In the data rows, 50 means zero.
Here are some points:
{71, 40, 51, 50, 13, 37, 55, 45, 39, 49, 51, 48, 38, 42, 59, 74, 50, 39}
{75, 45, 54, 30, 41, 76, 42, 38, 58, 65, 53, 47, 57, 40, 32, 52, 34, 64}
{70, 37, 38, 60, 13, 31, 57, 43, 46, 53, 45, 48, 43, 36, 63, 63, 56, 48}
{71, 41, 68, 43, 55, 66, 44, 38, 59, 52, 58, 44, 45, 35, 30, 65, 44, 74}
{33, 56, 39, 55, 49, 17, 63, 45, 36, 17, 46, 58, 17, 46, 72, 73, 46, 49}
{60, 41, 66, 48, 61, 77, 37, 53, 69, 66, 68, 40, 62, 51, 30, 44, 48, 64}
{54, 43, 46, 30, 50, 40, 57, 32, 47, 25, 57, 56, 22, 41, 58, 83, 35, 73}
{70, 35, 50, 57, 41, 55, 51, 49, 73, 47, 75, 42, 40, 56, 64, 66, 63, 58}
{51, 44, 51, 64, 40, 26, 68, 47, 46, 22, 45, 51, 20, 41, 55, 76, 52, 57}
{15, 69, 34, 58, 58, 18, 63, 56, 26, 33, 25, 59, 49, 58, 67, 37, 56, 27}
{67, 45, 49, 12, 28, 56, 57, 31, 39, 44, 50, 43, 42, 33, 56, 74, 31, 50}
{65, 55, 25, 55, 38, 35, 64, 41, 44, 35, 37, 80, 27, 56, 73, 52, 46, 49}
{62, 37, 56, 58, 46, 73, 38, 59, 72, 70, 69, 41, 57, 54, 41, 47, 56, 64}
{37, 74, 44, 28, 83, 82, 37, 50, 61, 45, 60, 54, 56, 70, 66, 39, 50, 41}
{64, 41, 47, 61, 18, 30, 65, 56, 43, 41, 43, 55, 34, 48, 57, 65, 63, 40}
{20, 59, 39, 81, 52, 17, 62, 69, 34, 47, 33, 51, 57, 53, 56, 24, 59, 31}
{26, 56, 72, 73, 88, 53, 48, 56, 53, 41, 45, 55, 53, 65, 28, 38, 58, 47}
{44, 78, 64, 33, 92, 65, 54, 39, 43, 27, 41, 56, 50, 61, 50, 42, 46, 31}
{59, 55, 54, 36, 46, 84, 47, 62, 67, 65, 60, 50, 61, 70, 51, 31, 53, 40}
{52, 54, 46, 38, 56, 75, 37, 53, 54, 80, 53, 45, 82, 52, 36, 16, 39, 51}
{70, 48, 61, 40, 54, 79, 40, 47, 70, 66, 65, 41, 63, 48, 37, 46, 46, 62}
{25, 61, 67, 21, 84, 76, 37, 40, 36, 54, 41, 41, 76, 51, 39, 41, 42, 42}
{49, 30, 59, 56, 43, 68, 38, 60, 59, 76, 55, 37, 69, 47, 28, 39, 52, 67}
{53, 33, 41, 42, 21, 17, 70, 41, 31, 33, 51, 49, 36, 41, 67, 72, 43, 37}
{70, 33, 50, 65, 27, 36, 58, 49, 57, 52, 47, 50, 37, 36, 47, 65, 57, 71}
{68, 42, 34, 19, 31, 63, 54, 45, 37, 71, 46, 47, 74, 42, 36, 29, 25, 44}
{60, 36, 47, 31, 53, 36, 59, 20, 32, 23, 35, 65, 42, 40, 41, 72, 33, 63}
{73, 42, 48, 60, 39, 61, 42, 54, 68, 74, 61, 46, 61, 47, 40, 43, 56, 72}
{45, 57, 55, 30, 50, 78, 19, 48, 36, 79, 36, 51, 76, 43, 44, 44, 43, 54}
{24, 56, 41, 84, 56, 24, 54, 71, 46, 52, 47, 49, 54, 64, 64, 32, 72, 30}
{24, 85, 48, 34, 81, 36, 50, 30, 23, 29, 30, 71, 43, 44, 63, 52, 35, 42}
{51, 43, 45, 80, 23, 20, 68, 57, 37, 41, 38, 60, 36, 51, 52, 46, 51, 35}
{75, 31, 48, 48, 28, 39, 55, 37, 49, 41, 60, 45, 41, 50, 58, 76, 56, 31}
{61, 45, 49, 69, 25, 23, 59, 46, 31, 49, 27, 59, 54, 25, 33, 48, 43, 59}
{77, 45, 66, 36, 49, 73, 41, 40, 65, 56, 66, 44, 53, 51, 43, 64, 52, 54}
{44, 65, 61, 42, 89, 79, 34, 44, 54, 59, 52, 50, 75, 58, 36, 35, 48, 49}
{33, 47, 45, 68, 43, 10, 62, 48, 32, 25, 41, 57, 24, 41, 63, 72, 53, 46}
{63, 43, 47, 57, 33, 69, 41, 60, 66, 78, 53, 48, 65, 56, 40, 28, 51, 57}
{51, 47, 56, 53, 64, 74, 33, 57, 70, 73, 64, 45, 70, 59, 32, 30, 52, 61}
{45, 81, 49, 52, 73, 43, 43, 29, 43, 42, 25, 89, 44, 57, 49, 46, 50, 49}
{61, 35, 50, 57, 42, 61, 43, 56, 61, 81, 58, 43, 76, 53, 33, 25, 52, 54}
{69, 40, 59, 51, 38, 61, 37, 46, 54, 81, 51, 50, 75, 46, 31, 35, 45, 60}
{38, 51, 41, 34, 51, 20, 61, 34, 31, 18, 49, 56, 22, 41, 70, 80, 38, 52}
{71, 44, 58, 30, 45, 47, 50, 28, 42, 33, 56, 48, 37, 31, 53, 87, 45, 57}
{66, 35, 57, 66, 49, 61, 39, 59, 71, 69, 63, 42, 63, 50, 35, 40, 58, 64}
Then 12 other points, each followed by its number:
{32, 52, 44, 53, 55, 13, 64, 40, 33, 17, 46, 61, 19, 44, 63, 75, 42, 52} 0
{58, 45, 48, 73, 46, 26, 62, 51, 58, 30, 50, 54, 26, 50, 58, 74, 65, 56} 1
{21, 72, 51, 64, 88, 56, 37, 56, 54, 58, 44, 58, 70, 67, 55, 31, 64, 38} 2
{37, 52, 27, 53, 15, 13, 60, 59, 22, 55, 31, 52, 54, 34, 63, 45, 44, 33} 3
{22, 77, 42, 19, 69, 37, 59, 35, 15, 26, 33, 56, 44, 46, 65, 56, 33, 29} 4
{65, 37, 63, 32, 44, 76, 37, 46, 55, 72, 61, 38, 67, 44, 28, 44, 39, 57} 5
{60, 46, 39, 52, 18, 24, 56, 47, 26, 50, 21, 59, 47, 24, 52, 53, 47, 57} 6
{34, 57, 45, 46, 64, 34, 63, 45, 47, 12, 54, 56, 20, 58, 76, 76, 52, 44} 7
{63, 42, 49, 24, 41, 41, 59, 30, 43, 28, 58, 54, 24, 39, 55, 80, 27, 59} 8
{67, 31, 62, 62, 55, 62, 45, 54, 73, 56, 74, 42, 49, 58, 39, 56, 55, 64} 9
{68, 34, 63, 35, 43, 73, 40, 41, 63, 61, 62, 36, 58, 41, 36, 64, 47, 64} 10
{70, 41, 57, 41, 55, 70, 48, 45, 77, 44, 73, 41, 40, 55, 54, 65, 55, 60} 11
Which of these numbered points is nearest to each point below, ignoring the direction in which the first points spread most? Its number follows each.
{74, 32, 61, 35, 46, 68, 42, 39, 62, 61, 64, 36, 59, 41, 36, 63, 49, 62} > 10
{41, 59, 68, 35, 86, 82, 41, 50, 66, 46, 62, 41, 58, 67, 47, 47, 54, 45} > 7
{36, 71, 40, 52, 52, 55, 40, 62, 37, 79, 37, 43, 86, 47, 54, 15, 55, 33} > 3
{62, 48, 22, 49, 17, 34, 68, 55, 40, 63, 34, 48, 63, 40, 61, 28, 52, 31} > 3
{56, 46, 55, 75, 52, 61, 31, 59, 71, 72, 62, 48, 62, 56, 47, 42, 64, 66} > 1
{66, 29, 60, 64, 37, 56, 51, 56, 66, 56, 62, 35, 46, 48, 49, 66, 62, 65} > 9
{64, 25, 54, 56, 41, 60, 48, 59, 71, 61, 68, 46, 47, 52, 37, 55, 57, 72} > 9
{60, 38, 54, 27, 39, 76, 38, 50, 50, 76, 56, 37, 77, 45, 33, 36, 38, 56} > 5
{17, 64, 42, 85, 61, 18, 53, 66, 38, 43, 38, 56, 47, 53, 66, 39, 66, 38} > 2
{28, 69, 36, 50, 53, 48, 48, 63, 34, 69, 30, 55, 73, 60, 48, 04, 43, 28} > 3
{38, 51, 51, 55, 45, 20, 57, 41, 37, 23, 49, 57, 16, 42, 65, 83, 48, 56} > 0
{63, 48, 45, 31, 47, 75, 37, 49, 59, 79, 58, 48, 76, 52, 36, 25, 38, 56} > 5
{20, 75, 40, 06, 71, 71, 50, 49, 35, 41, 45, 56, 50, 65, 59, 38, 24, 34} > 4
{62, 41, 55, 69, 39, 57, 51, 65, 72, 59, 50, 36, 48, 47, 58, 54, 72, 56} > 1
{40, 64, 36, 71, 49, 42, 47, 68, 50, 72, 47, 53, 75, 56, 51, 07, 57, 33} > 3
{26, 75, 43, 12, 85, 62, 53, 41, 33, 33, 40, 53, 57, 63, 61, 40, 41, 26} > 4
{69, 49, 49, 25, 36, 72, 45, 44, 47, 76, 50, 47, 69, 38, 29, 35, 31, 59} > 5
{23, 80, 45, 64, 66, 47, 49, 59, 40, 54, 32, 55, 60, 62, 66, 26, 59, 16} > 2
{35, 65, 55, 19, 73, 74, 44, 47, 39, 63, 41, 41, 84, 53, 41, 24, 37, 33} > 4
{52, 66, 23, 73, 32, 22, 55, 59, 49, 58, 35, 72, 47, 51, 69, 26, 52, 48} > 3
{45, 68, 64, 32, 90, 81, 44, 42, 61, 45, 58, 46, 60, 67, 51, 50, 50, 40} > 7
{64, 48, 58, 34, 59, 75, 48, 44, 73, 43, 69, 54, 32, 60, 51, 65, 48, 66} > 11
{49, 61, 56, 42, 85, 64, 50, 42, 67, 25, 52, 59, 46, 61, 59, 71, 63, 54} > 7
Here are 12 other points, each followed by its number:
{19, 68, 50, 52, 77, 58, 50, 69, 52, 48, 47, 41, 62, 69, 70, 31, 68, 23} 0
{62, 48, 53, 77, 57, 45, 50, 54, 77, 45, 58, 61, 39, 53, 57, 58, 70, 61} 1
{49, 45, 63, 32, 56, 45, 58, 36, 37, 19, 47, 46, 25, 34, 46, 85, 37, 63} 2
{58, 51, 59, 73, 67, 44, 54, 45, 68, 28, 58, 60, 25, 54, 49, 66, 58, 63} 3
{42, 66, 56, 63, 74, 63, 49, 62, 59, 61, 48, 49, 68, 63, 41, 13, 60, 28} 4
{13, 64, 44, 71, 73, 38, 64, 64, 46, 28, 32, 56, 43, 69, 51, 32, 56, 33} 5
{65, 30, 55, 56, 24, 64, 60, 61, 60, 63, 58, 29, 55, 49, 40, 47, 57, 41} 6
{62, 40, 54, 35, 43, 73, 39, 49, 55, 78, 61, 38, 76, 44, 28, 34, 38, 58} 7
{13, 70, 39, 43, 61, 19, 63, 47, 22, 19, 40, 54, 36, 48, 74, 59, 46, 27} 8
{61, 32, 55, 53, 45, 66, 36, 54, 64, 77, 64, 39, 70, 50, 31, 38, 51, 65} 9
{58, 42, 33, 51, 18, 36, 51, 47, 35, 71, 25, 61, 61, 37, 33, 30, 34, 58} 10
{66, 43, 58, 39, 51, 77, 37, 49, 67, 72, 66, 41, 67, 50, 31, 38, 44, 60} 11
The same question for these:
{13, 48, 52, 57, 65, 39, 66, 69, 39, 26, 40, 37, 42, 65, 71, 51, 64, 23} > 0
{42, 55, 62, 67, 81, 43, 53, 48, 62, 24, 58, 56, 26, 58, 56, 68, 61, 62} > 3
{62, 43, 73, 37, 58, 72, 38, 39, 59, 48, 63, 42, 46, 44, 34, 72, 49, 67} > 2
{67, 42, 59, 38, 51, 77, 35, 47, 70, 69, 71, 41, 64, 51, 41, 47, 49, 60} > 11
{58, 38, 50, 66, 43, 61, 39, 62, 64, 79, 58, 44, 72, 55, 36, 28, 56, 58} > 9
{67, 29, 59, 56, 21, 38, 67, 50, 51, 41, 57, 36, 39, 42, 50, 68, 54, 37} > 6
{18, 71, 45, 62, 60, 36, 59, 62, 27, 38, 30, 53, 60, 63, 67, 35, 61, 15} > 0
{65, 39, 57, 68, 44, 63, 44, 61, 73, 64, 59, 46, 51, 59, 48, 49, 65, 63} > 1
{63, 41, 48, 38, 33, 70, 40, 55, 54, 83, 62, 33, 77, 48, 45, 35, 50, 46} > 7
{61, 54, 74, 60, 70, 67, 49, 47, 69, 42, 56, 50, 41, 65, 43, 60, 62, 48} > 3
{36, 77, 57, 32, 87, 82, 36, 51, 53, 53, 49, 51, 69, 58, 47, 30, 47, 46} > 8
{17, 51, 47, 88, 60, 35, 50, 76, 51, 55, 47, 43, 56, 60, 54, 30, 70, 43} > 5
{32, 65, 37, 51, 64, 61, 57, 68, 50, 53, 42, 45, 72, 70, 60, 16, 55, 16} > 0
{60, 36, 56, 52, 45, 69, 37, 56, 67, 77, 64, 37, 71, 48, 33, 35, 51, 62} > 9
{42, 44, 54, 61, 61, 29, 61, 46, 57, 20, 63, 53, 18, 52, 64, 78, 57, 57} > 3
{66, 26, 55, 69, 35, 50, 55, 55, 63, 53, 53, 51, 43, 47, 36, 58, 54, 75} > 9
{34, 65, 48, 05, 71, 78, 46, 45, 38, 48, 52, 44, 62, 63, 61, 42, 34, 22} > 8
{54, 46, 54, 59, 33, 43, 42, 47, 33, 78, 32, 51, 73, 31, 22, 31, 41, 62} > 10
{30, 75, 45, 17, 59, 53, 66, 41, 29, 19, 36, 50, 41, 42, 73, 62, 41, 26} > 8
{72, 37, 57, 31, 45, 73, 40, 41, 63, 63, 70, 41, 56, 43, 40, 57, 42, 70} > 11
{69, 42, 64, 71, 47, 51, 53, 52, 71, 51, 66, 49, 40, 51, 42, 62, 64, 60} > 1
{11, 64, 45, 65, 73, 19, 55, 51, 33, 21, 38, 62, 32, 57, 67, 59, 55, 45} > 5
{28, 69, 34, 71, 51, 10, 62, 54, 30, 35, 42, 58, 42, 53, 76, 42, 58, 24} > 4
